50 stands for zero in the data rows.
Some points:
62/27/44/52/39/47/51/67/60/71/39/70/44/50/52/57/57/32/47/47/39/54/33/37/36/61/48/37/45/57/41/64/51/45/48/44/42/36/51/70/50/62/40/42/40/46/58/49/55/56/58/59/40/40/36/36/48/39/66/44/43/51/43/44
43/56/55/75/73/48/26/61/50/60/61/51/53/86/42/58/43/68/60/57/43/51/33/62/49/67/32/55/50/51/25/38/44/42/43/27/51/37/53/55/70/57/58/29/35/39/66/83/56/31/70/50/32/49/51/55/58/59/72/61/59/25/73/64
30/45/25/69/35/57/68/33/43/44/47/49/30/66/35/26/70/46/43/36/34/55/36/33/38/44/53/41/57/66/57/45/60/57/50/61/49/41/35/55/56/68/38/51/47/38/40/56/50/47/68/54/65/36/17/59/48/49/49/32/41/48/48/34
48/62/59/62/68/31/19/60/45/16/56/49/31/72/57/53/51/51/61/46/53/40/65/65/53/58/50/76/67/40/77/58/42/32/65/47/58/56/52/63/71/61/57/58/40/42/73/43/42/56/46/51/48/43/53/35/45/63/64/57/77/58/52/31
54/84/58/37/57/66/64/45/33/49/83/45/66/75/63/32/76/56/60/48/51/69/56/37/59/68/15/37/32/62/47/47/36/39/37/61/59/77/45/58/68/46/52/35/41/40/34/71/59/27/49/38/60/33/65/28/69/44/48/61/54/47/44/61
47/41/39/64/47/40/30/72/46/37/38/50/41/59/62/61/42/51/59/51/46/53/50/54/58/70/59/84/57/48/47/44/16/43/48/46/47/15/67/58/66/39/55/53/30/38/69/30/71/36/31/60/46/65/54/29/45/61/79/67/55/42/66/26
58/68/50/40/53/49/35/46/44/54/58/54/36/41/40/39/52/53/29/64/54/47/46/61/45/32/52/34/47/41/51/65/59/33/48/46/41/41/45/50/64/51/55/47/42/46/39/40/65/81/67/47/57/62/27/69/44/56/45/35/61/46/74/63
65/35/41/43/39/62/52/51/35/66/51/51/54/38/45/47/39/58/57/69/51/43/76/50/76/23/59/37/45/42/50/58/74/77/90/55/58/39/47/36/26/52/55/69/57/58/66/34/38/53/51/31/40/54/62/52/35/24/34/61/47/23/62/53
38/44/42/38/30/46/55/48/44/60/42/69/58/38/27/77/30/77/53/59/53/50/63/58/43/69/48/57/58/34/29/39/65/64/33/51/39/28/46/56/35/29/48/68/40/48/56/50/63/36/43/41/49/47/61/39/49/56/41/77/50/62/68/37
44/20/58/42/58/48/49/78/62/47/23/49/49/23/41/73/42/67/44/50/25/46/71/51/58/35/80/45/31/32/49/53/53/66/79/41/59/7/47/23/17/47/39/40/40/48/49/43/41/40/32/63/40/56/44/62/55/58/42/65/35/63/59/58
36/57/38/41/60/39/32/47/38/62/58/25/39/55/40/58/52/61/46/52/51/39/42/61/74/47/30/57/60/53/67/51/51/41/57/30/50/47/64/62/54/48/73/44/42/46/40/44/45/57/41/38/66/52/86/69/71/49/34/65/59/57/64/54
55/64/44/56/45/62/59/61/37/54/41/39/46/49/41/49/30/54/39/33/51/57/58/43/38/56/60/42/39/48/57/44/47/37/48/46/46/69/39/51/51/50/64/44/49/44/52/38/54/33/60/67/39/53/67/52/62/77/39/43/33/44/19/56
47/36/48/35/57/29/69/22/66/50/58/49/66/65/60/43/74/78/65/60/63/37/46/34/37/60/59/52/53/41/58/50/65/54/56/51/45/81/65/57/65/65/48/55/63/50/54/72/49/61/49/57/78/44/63/47/34/37/53/34/53/42/56/22
59/85/53/36/40/66/51/65/61/48/69/61/46/37/44/30/62/35/47/69/62/46/58/66/65/32/40/52/45/31/70/80/61/47/69/52/31/57/64/60/45/60/61/35/87/63/74/71/40/66/48/50/33/65/26/52/55/25/49/51/63/56/41/79
44/34/85/48/34/45/65/29/57/37/51/59/61/75/67/57/58/54/69/46/78/51/31/36/40/82/66/45/64/79/44/32/69/38/19/36/38/69/35/53/65/26/55/64/55/57/33/73/80/34/32/51/86/36/53/25/37/69/44/40/40/45/56/27
42/32/41/51/52/39/40/46/58/45/71/71/51/53/52/37/42/50/56/52/71/55/52/46/36/36/50/58/67/44/41/58/51/52/61/48/28/60/47/35/45/47/54/54/62/58/59/68/59/51/50/37/72/57/62/65/30/62/63/60/55/44/73/43
49/59/65/32/55/49/61/57/34/14/63/37/49/53/59/38/69/42/44/24/50/45/75/53/93/66/46/47/43/44/63/63/48/21/74/73/55/80/47/39/76/61/74/68/82/52/37/38/26/70/55/21/74/47/59/59/48/22/31/37/64/52/41/55
17/55/62/30/61/54/69/29/62/54/50/48/69/45/14/78/59/52/56/59/79/33/66/44/37/41/30/45/53/65/51/39/17/39/57/66/44/76/41/36/47/31/72/38/46/46/25/69/61/28/25/37/45/74/73/63/38/65/38/71/46/50/61/70
49/45/47/53/46/61/61/57/55/51/37/76/54/42/55/46/52/35/53/36/42/48/45/67/53/40/57/50/41/40/31/51/53/62/50/70/66/45/57/44/42/58/18/42/67/50/48/43/40/60/58/55/61/53/31/32/47/49/75/34/45/38/39/58
61/43/62/44/53/55/65/54/46/27/77/64/49/70/53/64/51/55/58/58/64/51/48/54/32/49/51/77/67/73/60/30/19/40/28/52/41/69/49/43/60/36/56/44/55/23/45/56/43/44/44/44/56/39/36/37/32/43/82/58/43/47/51/38
61/37/57/33/39/55/63/48/44/42/69/72/53/46/48/49/31/64/40/53/72/46/59/44/49/38/61/37/54/58/46/55/53/55/60/63/38/49/42/39/36/33/55/65/67/55/55/51/43/33/32/36/67/62/65/39/25/53/40/44/38/41/43/54
66/54/36/61/57/60/42/75/26/52/57/43/53/60/74/29/44/40/48/32/30/55/75/47/57/41/59/47/26/49/58/58/31/35/83/69/69/43/68/44/53/60/69/73/47/48/54/33/14/45/37/34/45/72/29/31/51/44/34/44/45/46/38/58
66/57/57/77/52/23/41/52/44/34/48/19/58/59/72/22/66/38/38/23/39/52/6/61/59/49/65/34/42/38/45/53/58/75/38/34/69/58/64/40/57/50/39/68/71/47/33/38/40/69/70/50/35/37/47/48/69/39/26/34/52/56/25/63
76/39/65/35/41/67/68/60/50/55/27/58/54/11/82/48/59/30/36/57/22/51/50/73/41/37/48/51/55/43/43/64/61/61/50/65/74/64/76/43/33/46/48/53/65/65/32/33/13/63/67/70/39/69/52/56/55/40/50/35/37/42/49/58
61/73/50/39/39/60/62/47/55/42/37/26/49/67/53/57/35/38/47/46/52/40/31/45/44/37/42/42/67/41/70/36/56/43/36/47/64/59/41/57/49/69/62/41/57/60/37/56/40/65/64/57/31/40/57/47/60/45/49/51/59/78/30/61
66/44/57/52/58/53/55/48/37/38/57/29/62/20/68/26/64/40/39/64/38/53/57/59/53/34/65/33/29/63/41/52/53/57/47/40/81/51/51/22/56/53/35/59/67/38/36/42/36/70/57/39/54/38/30/35/56/40/17/33/45/64/24/74
34/45/42/64/46/47/65/40/59/82/50/51/40/49/40/32/70/59/58/46/58/55/40/29/38/50/55/59/51/67/41/45/42/57/52/36/31/53/44/47/46/62/46/35/45/56/45/73/74/38/50/55/68/50/61/54/39/61/49/49/47/64/50/47
51/38/14/71/70/47/27/51/68/81/12/37/34/81/31/88/25/56/68/52/46/63/35/72/34/58/50/71/54/55/34/29/23/47/48/35/55/0/42/55/30/40/54/30/0/39/79/23/69/26/55/91/6/48/72/70/88/90/65/85/50/38/67/28
39/43/45/34/48/63/53/31/51/36/59/64/46/30/32/63/32/50/31/45/48/38/75/39/50/36/44/53/32/59/62/28/68/56/63/60/48/37/42/44/31/33/45/75/60/81/36/50/48/36/45/41/45/56/61/41/39/31/28/59/61/69/49/58
29/53/60/78/60/37/49/23/48/61/52/42/55/68/60/36/53/54/52/42/55/58/28/51/42/52/45/48/56/52/63/50/51/52/45/37/54/67/47/56/60/78/41/38/51/46/78/64/41/53/57/31/66/16/54/73/46/45/47/25/61/44/55/45
66/60/51/73/36/48/48/33/45/68/54/43/47/48/67/34/73/46/51/44/62/78/26/35/19/88/56/33/47/78/38/45/58/55/14/45/61/56/73/81/79/80/21/47/57/55/37/62/84/41/63/50/66/22/43/44/55/57/71/31/48/55/39/42
56/59/50/52/32/44/29/53/40/67/34/54/70/26/59/46/61/33/69/53/33/41/63/59/35/49/53/67/40/43/51/75/68/59/36/68/61/59/39/61/55/46/50/35/50/56/54/18/59/70/76/48/54/37/24/44/76/36/77/47/48/41/30/54
36/68/60/50/49/29/19/61/89/52/52/46/43/56/50/66/43/66/49/79/65/73/34/28/47/65/53/69/56/45/33/58/50/52/34/29/18/31/40/69/64/19/12/27/32/30/52/49/73/46/40/63/43/57/20/49/46/79/60/55/46/60/67/36
61/47/40/53/54/58/60/47/24/24/67/55/58/6/57/51/26/41/42/41/37/53/74/38/94/47/37/26/27/48/77/56/51/51/46/72/48/50/44/59/40/29/28/76/54/80/24/50/37/52/36/41/53/46/69/66/56/24/41/32/58/68/70/62
25/30/45/53/67/50/44/65/77/66/24/55/38/25/25/67/22/33/36/54/30/35/45/48/47/31/50/54/67/34/25/42/45/77/52/50/37/38/44/24/1/42/65/47/25/55/83/20/54/60/28/91/11/87/49/68/59/66/49/79/31/43/57/36
57/63/55/27/51/63/55/36/68/54/27/39/47/58/35/63/43/34/51/54/52/42/53/61/72/53/34/48/73/35/55/44/51/39/35/48/45/54/48/54/38/67/56/51/37/58/51/70/41/65/49/55/31/59/42/72/33/42/49/42/49/52/16/48
There is one direction along which these points spread out most. Take the direction at right angles to it along which they spread out most. Then take the direction at right angles to both along which they spread out most. Go by this last direction. For each point below, how far along it does it lie, from 0 to 99? 50 is the average, and the first point above lies past it. One standard deviation of the points above along it is 16.
47/36/48/35/57/29/69/22/66/50/58/49/66/65/60/43/74/78/65/60/63/37/46/34/37/60/59/52/53/41/58/50/65/54/56/51/45/81/65/57/65/65/48/55/63/50/54/72/49/61/49/57/78/44/63/47/34/37/53/34/53/42/56/22 -> 38
61/43/62/44/53/55/65/54/46/27/77/64/49/70/53/64/51/55/58/58/64/51/48/54/32/49/51/77/67/73/60/30/19/40/28/52/41/69/49/43/60/36/56/44/55/23/45/56/43/44/44/44/56/39/36/37/32/43/82/58/43/47/51/38 -> 36
36/57/38/41/60/39/32/47/38/62/58/25/39/55/40/58/52/61/46/52/51/39/42/61/74/47/30/57/60/53/67/51/51/41/57/30/50/47/64/62/54/48/73/44/42/46/40/44/45/57/41/38/66/52/86/69/71/49/34/65/59/57/64/54 -> 40
57/63/55/27/51/63/55/36/68/54/27/39/47/58/35/63/43/34/51/54/52/42/53/61/72/53/34/48/73/35/55/44/51/39/35/48/45/54/48/54/38/67/56/51/37/58/51/70/41/65/49/55/31/59/42/72/33/42/49/42/49/52/16/48 -> 49
65/35/41/43/39/62/52/51/35/66/51/51/54/38/45/47/39/58/57/69/51/43/76/50/76/23/59/37/45/42/50/58/74/77/90/55/58/39/47/36/26/52/55/69/57/58/66/34/38/53/51/31/40/54/62/52/35/24/34/61/47/23/62/53 -> 41
17/55/62/30/61/54/69/29/62/54/50/48/69/45/14/78/59/52/56/59/79/33/66/44/37/41/30/45/53/65/51/39/17/39/57/66/44/76/41/36/47/31/72/38/46/46/25/69/61/28/25/37/45/74/73/63/38/65/38/71/46/50/61/70 -> 8
66/54/36/61/57/60/42/75/26/52/57/43/53/60/74/29/44/40/48/32/30/55/75/47/57/41/59/47/26/49/58/58/31/35/83/69/69/43/68/44/53/60/69/73/47/48/54/33/14/45/37/34/45/72/29/31/51/44/34/44/45/46/38/58 -> 60
44/20/58/42/58/48/49/78/62/47/23/49/49/23/41/73/42/67/44/50/25/46/71/51/58/35/80/45/31/32/49/53/53/66/79/41/59/7/47/23/17/47/39/40/40/48/49/43/41/40/32/63/40/56/44/62/55/58/42/65/35/63/59/58 -> 51
61/47/40/53/54/58/60/47/24/24/67/55/58/6/57/51/26/41/42/41/37/53/74/38/94/47/37/26/27/48/77/56/51/51/46/72/48/50/44/59/40/29/28/76/54/80/24/50/37/52/36/41/53/46/69/66/56/24/41/32/58/68/70/62 -> 36
48/62/59/62/68/31/19/60/45/16/56/49/31/72/57/53/51/51/61/46/53/40/65/65/53/58/50/76/67/40/77/58/42/32/65/47/58/56/52/63/71/61/57/58/40/42/73/43/42/56/46/51/48/43/53/35/45/63/64/57/77/58/52/31 -> 51
54/84/58/37/57/66/64/45/33/49/83/45/66/75/63/32/76/56/60/48/51/69/56/37/59/68/15/37/32/62/47/47/36/39/37/61/59/77/45/58/68/46/52/35/41/40/34/71/59/27/49/38/60/33/65/28/69/44/48/61/54/47/44/61 -> 41
43/56/55/75/73/48/26/61/50/60/61/51/53/86/42/58/43/68/60/57/43/51/33/62/49/67/32/55/50/51/25/38/44/42/43/27/51/37/53/55/70/57/58/29/35/39/66/83/56/31/70/50/32/49/51/55/58/59/72/61/59/25/73/64 -> 56
42/32/41/51/52/39/40/46/58/45/71/71/51/53/52/37/42/50/56/52/71/55/52/46/36/36/50/58/67/44/41/58/51/52/61/48/28/60/47/35/45/47/54/54/62/58/59/68/59/51/50/37/72/57/62/65/30/62/63/60/55/44/73/43 -> 32
